Each row of X is roughly a mix of the hidden directions of one of a few groups.
X (152 x 12):
-21 -12 9 -3 2 -22 -11 8 8 5 -10 -14

1 -1 -16 -1 -1 -25 0 13 -12 16 13 -11

12 -11 7 -3 -21 4 -1 6 -17 -7 19 -16

0 -6 -22 3 -10 -2 3 -9 -19 2 18 19

9 -1 -1 4 -23 1 -8 -3 -11 3 -25 16

11 2 6 -27 21 -1 -9 7 5 6 9 12

-2 -7 -14 -7 1 -23 -22 -5 -18 0 0 9

-4 0 17 0 -24 -20 0 19 9 -3 -4 -8

-5 -18 8 4 -8 -17 -6 0 -5 -15 -6 -25

-9 9 18 -9 1 9 -15 -14 12 -13 -2 19

-18 -12 8 12 0 14 -16 15 12 13 5 -4

-5 20 -13 -5 -1 -4 16 7 10 -20 17 -1

-1 -10 23 -7 5 3 -7 -12 20 -9 -16 6

-15 -18 8 3 13 -4 1 8 -9 -7 -26 5

22 7 -19 7 -16 -2 1 -1 -7 17 -8 -12

17 8 -7 2 -16 -25 -5 0 -19 -2 -1 -9

12 -1 -12 -7 -9 14 13 -8 4 -18 -23 3

6 -5 17 -8 18 14 -6 4 -15 4 23 -1

-20 -11 6 -20 8 -10 -8 7 -13 5 -14 -7

-1 1 6 9 37 -7 4 4 0 8 -8 -5

-2 0 -7 1 10 -1 18 22 0 2 26 -11

15 8 13 17 -10 1 -7 6 20 -7 -8 -16

-7 -2 7 16 6 5 13 0 19 -15 20 -13

-15 22 -10 -5 -4 -23 -8 12 -4 -8 5 6

-15 -2 -17 6 -20 2 9 1 19 4 -18 -3

18 2 -6 10 -6 2 19 -14 20 -3 -11 10

-2 -1 13 2 14 12 10 9 4 -24 -21 -1

10 24 -6 7 6 -16 5 8 -2 -5 -22 9

0 -4 -6 2 -21 -2 -13 5 -18 24 7 10

13 4 11 6 -1 -5 5 3 11 16 -15 -27

-5 -5 11 1 6 9 6 34 -6 1 -11 8

20 10 13 -6 19 -11 -10 -8 -5 -10 -14 5

-7 14 18 -5 5 9 -3 12 -10 -4 21 -19

-7 -3 8 3 1 7 22 20 2 -9 -7 24

11 -11 0 7 13 7 -8 -26 -7 -4 -21 -2

9 -7 -8 -15 -4 -6 -7 26 -10 14 -8 14

2 7 -14 -5 -7 2 -4 -18 -3 -11 -29 8

7 5 -11 -9 -18 -14 16 0 13 -11 20 -3

9 0 18 5 -10 20 12 9 -12 -4 19 8

-8 -6 0 -12 22 8 -8 5 -22 4 8 17

-11 7 16 -7 -14 -4 -13 22 -15 -7 10 -4

-19 -8 2 8 -23 -3 2 17 9 10 -13 2

18 15 -13 9 -15 -2 -2 11 -14 13 -16 3

4 4 14 17 0 12 -17 13 14 -19 -5 5

13 -8 8 12 14 -1 -1 -3 -6 -30 13 -1

-10 4 -21 -3 -17 12 -9 -19 7 0 -14 -8

15 -19 0 -20 10 -12 -8 0 -5 -2 -20 -6

-16 -4 -18 13 -3 -8 4 -3 3 -8 -28 4

1 -1 5 24 5 1 4 -16 5 -3 -4 -28

-17 -9 -13 -9 5 1 -9 11 -14 8 20 -16

13 -14 11 2 -18 28 5 -3 5 2 9 -5

-18 6 11 13 -4 -4 -26 -6 -5 -2 -18 0

0 -24 -1 -10 7 -3 -5 21 6 20 9 -5

10 8 11 9 5 -6 9 -1 23 -5 -25 -7

-12 -14 7 11 6 -17 24 9 11 -9 -1 4

16 11 3 -12 19 -19 -11 -5 0 -7 -13 10

-2 14 5 6 7 6 6 10 23 -7 0 25

1 -10 16 8 20 -24 -12 9 -11 3 1 -3

-13 -17 14 -5 14 8 1 -16 13 -18 -4 -5

-1 0 -9 -4 -2 -3 -10 -5 -23 -18 -11 -23

-14 -19 6 -2 9 -20 3 -18 5 -6 17 0

-6 2 -30 0 12 -17 2 -10 3 7 -10 9

8 0 -6 -3 -5 8 -3 -15 24 22 16 -3

-10 11 2 -13 -17 12 -24 3 -3 17 4 5

4 -6 2 8 14 -21 19 19 7 7 -11 4

-3 -8 2 -8 -5 -7 -11 -5 -8 12 -16 -31

-6 -8 2 4 26 9 -8 16 -6 -4 -23 2

-23 -5 -13 20 5 5 15 3 0 9 -14 -8

8 18 20 -6 11 12 11 15 -4 -4 16 2

-9 -5 -15 -1 -1 23 -11 -12 7 23 -2 -1

7 11 -12 -23 -6 10 13 -8 -18 14 -2 5

-14 24 -4 -12 3 -7 9 24 3 1 6 4

-1 -10 5 5 27 -4 12 -16 3 0 11 -18

-12 -4 -14 7 -30 6 10 1 8 3 13 -4

1 10 8 -12 -11 -31 4 0 11 -7 13 -4

3 -18 -11 -3 -21 -11 4 2 17 -13 -14 -3

13 -11 -8 15 -2 15 24 -3 -3 5 -12 11

-1 -9 -1 8 -12 -11 32 8 1 16 0 0

0 -1 11 4 -5 26 9 20 -12 -15 3 2

10 -9 20 21 11 -9 10 18 6 0 7 -1

6 -9 -12 14 14 -5 11 -16 1 20 13 -10

1 7 20 -13 4 -14 -12 13 -2 -21 9 9

11 -12 20 3 3 -12 -12 23 -2 6 16 1

-3 3 -11 -7 -7 3 20 16 15 8 -1 24

-6 -30 8 3 -8 2 4 6 -21 -7 7 -10

-6 -8 20 7 -13 -12 -29 5 4 3 1 -4

-21 4 -12 5 24 -5 8 11 9 -10 7 -9

-3 -15 -8 -6 7 -26 1 0 -4 3 12 -23

-18 -1 -2 -3 2 -9 -18 -1 6 2 -1 -31

-12 -4 -1 -5 -6 3 -19 -32 3 5 6 10

-11 21 -14 -18 17 -10 -1 -5 -7 -12 -5 -4

-16 5 9 -1 8 -18 0 -1 -13 -24 6 13

9 8 14 -25 -11 -5 -16 10 5 -7 14 1

16 0 -6 6 -5 -17 10 6 -20 9 -8 20

13 -17 -4 2 1 3 -5 -22 20 2 -18 -3

-7 -8 10 -12 10 16 1 8 20 0 22 -8

20 8 16 16 4 6 19 -1 -9 -7 10 9

-4 10 -14 5 3 15 1 -2 12 28 0 15

4 4 4 8 -24 24 0 -9 9 -11 -12 5

7 15 -19 -2 9 17 9 -20 8 1 3 13

20 -7 -10 -11 -9 -1 -2 -20 20 1 12 5

-15 -2 -13 6 1 11 18 -19 17 0 7 -13

-14 -14 7 19 -22 -10 -3 15 -1 2 -3 -9

8 14 12 3 3 -9 6 25 -4 -10 -17 13

5 -15 19 -8 -4 3 4 24 -4 -9 14 -13

16 -6 4 16 -2 -26 18 -3 -7 -2 10 5

-2 5 -5 -16 4 0 1 -7 -12 -23 16 21

1 -1 -8 -7 22 -9 19 -19 1 -7 7 -15

-15 11 -16 7 1 -4 -2 -8 -16 9 -22 12

6 -2 0 -17 -15 4 -11 -4 -27 -14 1 -8

-4 12 3 -21 -20 10 -14 -2 4 -13 -14 -7

-17 -8 -5 1 22 -12 -2 -13 7 2 -22 4

9 12 3 12 2 -18 11 0 -6 -12 -23 14

-3 -10 -13 0 -1 -12 -2 -11 -15 18 25 -2

-7 -8 -7 3 -3 -20 -18 -8 7 -2 -24 -11

17 -10 5 11 -10 -2 -11 -2 -20 -10 17 -14

-15 32 -5 -5 0 -5 -9 5 -5 -15 1 5

4 -16 14 28 -7 -5 -1 18 3 -1 4 -8

-3 -28 10 2 2 4 11 22 2 14 0 -2

-15 14 -11 11 -5 0 9 -1 -2 -7 -30 -4

-6 -1 -7 -13 2 0 -10 -16 7 -2 25 -20

2 20 -9 -5 -3 3 16 -25 0 -17 -1 -3

10 -3 17 -10 22 5 -9 9 -17 4 -9 -13

12 7 13 19 9 -10 18 11 -8 -3 -3 16

8 32 -9 5 -6 3 2 10 -14 -11 1 6

-6 0 10 2 -5 -23 -27 5 -7 -4 -14 2

-11 -18 11 10 6 1 -10 5 20 -14 -4 -17

18 -2 15 8 4 15 10 -11 12 -6 -22 0

-2 11 -17 14 -15 -9 8 -8 -21 -9 0 13

-2 1 3 20 11 4 14 -29 -9 9 0 -3

-7 -1 17 6 -13 13 15 23 16 3 -3 -3

2 21 -8 3 -1 14 17 -17 -3 -18 -9 5

0 14 -9 -4 -12 -2 -23 -4 -4 22 -7 14

8 -15 8 -1 10 5 12 16 23 13 -7 -10

9 -9 7 16 13 -16 4 -4 24 7 -1 -15

11 16 3 -6 6 1 17 10 9 2 27 8

-7 -10 10 5 -15 -3 -8 9 23 -4 20 -11

6 -5 11 -6 9 -13 -11 2 -16 -23 19 1

-9 -25 1 25 14 10 0 5 -3 -9 -4 2

-22 -4 -6 0 -1 -8 14 9 10 11 5 25

10 -5 16 24 6 -10 -4 11 14 9 4 -15

-4 2 0 6 29 6 0 -4 13 -18 4 18

-7 3 -5 4 -9 -18 12 -18 7 5 24 -9

-5 -13 -7 6 7 -26 -1 -12 -1 11 -22 3

-4 -17 -8 29 3 19 -4 2 -2 -3 4 9

6 21 12 -14 5 -2 -17 6 -19 7 11 7

-5 -5 -5 7 26 8 14 2 0 4 9 24

-11 -14 -10 22 -15 5 12 -5 13 6 -9 -11

-2 -2 -6 -12 -13 -20 -7 -13 -6 12 5 -23

12 -8 7 10 -15 -17 0 2 -5 10 8 -26

2 7 13 2 -3 -12 -23 10 -12 -12 -18 8

6 -24 22 5 -1 6 11 -6 5 -15 -14 -2

Here is one row from each group, named. Which group is each of the other rows in?
10 18 0 1 11 -17 6 18 2 -8 -21 0 -> V
0 5 -6 -25 17 4 -4 4 4 4 -18 19 -> A
6 -17 12 12 18 -8 -2 10 -17 3 19 0 -> U
-17 -7 -9 8 5 8 3 24 21 -13 0 -3 -> D

-24 8 -1 -7 -22 5 -7 16 -11 -6 -9 -4 -> A
-4 -15 -8 0 -28 -14 -3 8 13 12 8 1 -> D
-3 -22 9 15 4 -13 -12 2 -5 -2 1 -24 -> U
20 -2 -4 -12 19 19 15 3 -11 2 -8 5 -> D
3 -6 -17 12 -16 -3 0 -1 -16 26 4 7 -> V
-15 -3 15 0 9 16 -18 -5 11 7 12 -16 -> D
6 4 14 -4 18 -19 -16 9 -20 2 -2 3 -> D
1 -11 16 15 25 2 8 -9 2 2 13 -13 -> D
-5 3 15 -6 16 -2 12 19 16 -11 16 4 -> V
-11 -7 -1 8 -18 -17 -17 3 -11 -7 -20 -3 -> A
7 -16 -4 15 -11 -12 5 -2 -14 14 20 -12 -> U
-1 -9 -8 -14 -7 -12 6 0 10 16 27 -9 -> D
9 1 14 9 19 14 -7 16 -5 -9 7 19 -> U
2 -11 -3 -1 -9 26 4 11 -4 7 21 -14 -> V
